Each scene shows the same named points in several views, each turned, perhaps mirrored, and shifted as a whole.
A view may leave some points out, and in a few views one point is out of place. Which views, in the order they come, and which point in each? Write no view if none.

Scene 1 (6 views)
A:
  Q706 [ 4.01 -5.65 -2.10 -8.30 -3.99  2.81  0.64  1.42 -2.81 -1.03  0.02 -5.85]
  Q79 [ 3.91 -5.76 -1.95 -6.05 -3.43  4.15 -0.90  1.42 -3.21 -1.62 -1.12 -5.28]
  Q475 [ 4.63 -5.75 -0.63 -6.02 -4.34  2.13  0.01  1.60 -3.22 -0.74 -1.69 -5.50]
  Q361 [ 3.37 -3.53 -2.89 -6.79 -3.54  2.23 -0.78  1.25 -2.52 -2.62  1.09 -4.43]
  Q170 [ 3.65 -1.10 -2.19 -8.27 -4.90  2.85  0.47  1.76 -2.22 -2.66  1.57 -5.40]
  Q653 [ 4.14 -4.29 -0.59 -4.73 -2.81  2.39 -1.41  1.87 -1.92 -2.54 -0.15 -5.86]
B:
  Q475 [ 0.98  1.06 -3.53 -1.66 -1.41 -1.17 -5.35  2.75 -3.87  2.97  2.33  0.44]
  Q706 [-0.11  0.30 -3.35 -1.98 -0.33  0.64 -6.30  1.83 -3.15  2.25  3.39 -0.91]
  Q361 [ 0.27 -0.19 -1.41 -3.19 -1.99  2.13 -7.72  2.12 -3.66  2.31  2.42  0.39]
  Q170 [-1.65 -2.23 -2.00 -2.49 -0.65  2.48 -8.07  2.79 -3.52  1.16  2.26  1.54]
  Q653 [ 1.40  0.98 -1.93 -3.23 -1.86 -0.39 -7.12  1.63 -4.67  2.53  2.62  2.50]
  Q79 [ 1.39  1.74 -2.51 -1.71 -1.41  0.50 -5.60  0.91 -3.24  2.26  2.23  0.62]
C:
  Q79 [-0.27 -6.25 -1.48 -2.52  3.25  1.28  4.55 -4.95 -1.20  1.19  0.74 -2.53]
  Q361 [ 0.89 -6.14 -0.32 -1.53  1.99  2.22  4.21 -3.07 -0.19  1.53  2.33 -0.68]
  Q706 [ 1.76 -5.71 -1.28 -0.80  4.39  1.19  4.05 -4.02 -1.48  1.08  1.63 -2.49]
  Q475 [ 0.92 -5.22 -0.91 -2.69  3.84 -0.57  3.48 -4.48 -1.15  1.91  0.00 -2.50]
  Q582 [-1.23 -6.97  0.37 -1.34  0.86  0.96  4.13 -4.85 -0.23  0.57  1.49 -0.02]
  Q170 [ 2.55 -7.26  1.39 -1.06  2.67  2.73  4.71 -1.04 -1.28  1.59  1.98 -1.17]
  Q653 [ 1.44 -6.11 -0.74 -3.77  1.77  1.63  4.15 -4.82 -0.53  3.14  0.42 -1.34]
D:
  Q653 [ 2.37 -2.17  0.33  0.24 -1.39 -1.40  3.70  2.50  4.94  3.87  5.58  2.09]
  Q475 [ 4.17 -2.95  0.75 -0.25 -1.22 -0.42  3.68  4.06  5.70  3.13  3.50  0.52]
  Q706 [ 3.76 -3.28  0.02 -2.36 -1.49 -0.37  2.52  3.73  4.96  1.59  3.09  1.98]
  Q582 [ 3.57 -2.67  0.79  0.26 -0.18 -1.26  0.10  2.70  3.23  1.93  6.66  0.55]
  Q170 [ 3.45 -4.93 -0.17 -1.49 -1.55 -0.62  3.80  1.79  2.04  0.16  5.37  3.44]
  Q361 [ 2.69 -3.32 -0.20 -0.88 -0.17 -0.42  1.97  2.52  3.33  1.65  5.47  2.69]
E:
  Q170 [ 2.39 -1.29  2.07  0.50 -1.29  1.38  0.76  1.38  2.09 -1.54 -1.13  3.76]
  Q582 [ 0.90 -1.29 -0.63 -0.10 -3.22  0.25 -1.16  1.00  2.47  3.11 -0.93  3.46]
  Q653 [ 1.36 -1.06 -0.45 -1.34 -1.08  2.31 -0.49  2.94  3.89  1.46  1.32  2.25]
  Q475 [ 0.86 -0.88 -1.48 -1.98 -0.81  3.66 -1.43  2.91  3.89  0.97 -2.00  2.29]
  Q361 [ 0.89 -1.37  1.64 -0.90 -1.95  1.24 -0.46  1.49  2.88  0.94 -0.50  3.74]
  Q79 [-0.17 -0.49 -0.53 -0.86 -0.45  2.60 -0.42  1.87  3.96  2.46 -1.44  2.24]
  Q706 [ 0.75 -0.38  0.73 -1.38 -0.55  3.71 -0.65  0.99  4.12  0.52 -2.43  3.56]
F:
  Q79 [-1.50 -0.68 -1.51  0.72 -0.40  0.83  0.13 -1.36 -0.22  1.02 -2.11  0.76]
  Q170 [-0.69 -1.68 -1.66 -0.94  1.44  2.22  0.17  1.38 -2.23  3.89 -4.72 -1.52]
  Q475 [-1.80 -0.68 -1.11 -0.32  0.08  0.88 -1.85 -1.73 -1.95  0.29 -1.83  0.69]
  Q582 [-0.52 -0.80 -1.15 -0.84 -0.52  0.07  0.35 -1.57  0.71  2.02 -5.84  1.49]
  Q361 [-0.84 -1.42 -1.30 -0.52  0.13  1.75  1.28 -0.71 -1.71  2.32 -4.90  0.27]
  Q653 [ 0.61  0.13 -1.24 -1.53 -0.32  1.86  0.53 -1.12 -1.39  0.54 -2.37  0.53]
  Q706 [-2.86 -1.43 -2.39  0.85  0.61  1.58 -0.38 -0.23 -2.24  1.21 -2.92  0.58]
Views with a point moved: no view
